Each named move below is a turn or a mirror, shown by a few rows before and after it. Which moves, in which order, take the first row of each later pair to the second? The first pair is answered.
move S:
[ -7  43 -27  -3 -21  -6  -6 -16   3  23  13] |-> [  9  52 -35   0  -1  -1  -1  10   5  14  10]
[-10   1  -1  21 -16   4  -2  -3  -4   8  11] |-> [ 0  7 -1 23  0  6  0 12 -3  6 10]
[  1 -18   8  16  15 -11 -12   7 -12  -9  -5] |-> [ -4 -22  10  15  -1 -14 -13  -5 -14  -8  -4]
move P:
[ 14  11   4 -12  27   1 -13  23   0  -8 -21] |-> [ 22 -15   8   2  -3  -3 -17  15   7  36   1]
[-16 -14  -2  -8 -10   0   7 -14 -15   1   5] |-> [-14  -7  -3 -12   1   2   6 -12 -16 -13   3]
[ 11 -37  18  19  -6   5   1  15 -11  13  -6] |-> [  5 -19  10   9  17   7   3  23 -15 -17 -22]
move K:
[-13  29  -7 -16  -1   3  -5  -6   0 -13  -6] |-> [ -1  12  10 -13   5  13 -21 -12  10 -11   8]
[ -2 -25   5  19  -1 -12  20  -8  -5 -10   4] |-> [ 12 -31   5  20   2  -7  12   5  -2   9   7]
[ -7   9  -2   1  22  11  16   0 -12 -25  -6] |-> [13 -9 16  5 28 21 -5  5  1 -9 12]
[ 6  4 -6  0  9 -5  8 10 -1 11 -9] |-> [ -7   3   1   9   9   0  12  -5   3 -19  -4]
Then:
(2 to 4 moves a pair)
[-10  29 -11 -27  18   9  -3  12  -4 -24  -1] |-> [-28  10   5 -15  -2   5   4 -16   7 -38  10] | P then K then K then P
[ -6 -11  -7  20 -13 -17  15   5  17  -6  31] |-> [-16  -3 -14   2 -33 -24   6 -13  12  16  21] | P then K then K then S
[  9   3 -10  12  19   2  17  28  -6   0  -6] |-> [-10 -16   7  19 -22  -5  10 -15   3   5  16] | P then S then K then K
[-33  11  -7  -6  -2  -5  15 -15  -4 -33 -15] |-> [-34   6  -7 -14 -20  -7   9 -27  -2 -11 -14] | K then K then S then K
[ -3   9   1 -21   8  -1   7  -5 -14 -31 -16] |-> [  3   8   0 -38  -1  -4  -9  -9 -15   1 -21] | K then K then S then P
[ -8  23 -21   0  11 -12  13   9  -2  -6 -12] |-> [-15  17 -21   8  -5 -19  21  -6  -1  -6  -7] | K then P then K then K
[-24  26 -18 -29  -5  -5  -3   8 -13 -15 -17] |-> [ 11  17 -17 -14  24   5  -5  44  -4  -2  -5] | K then P then S then K
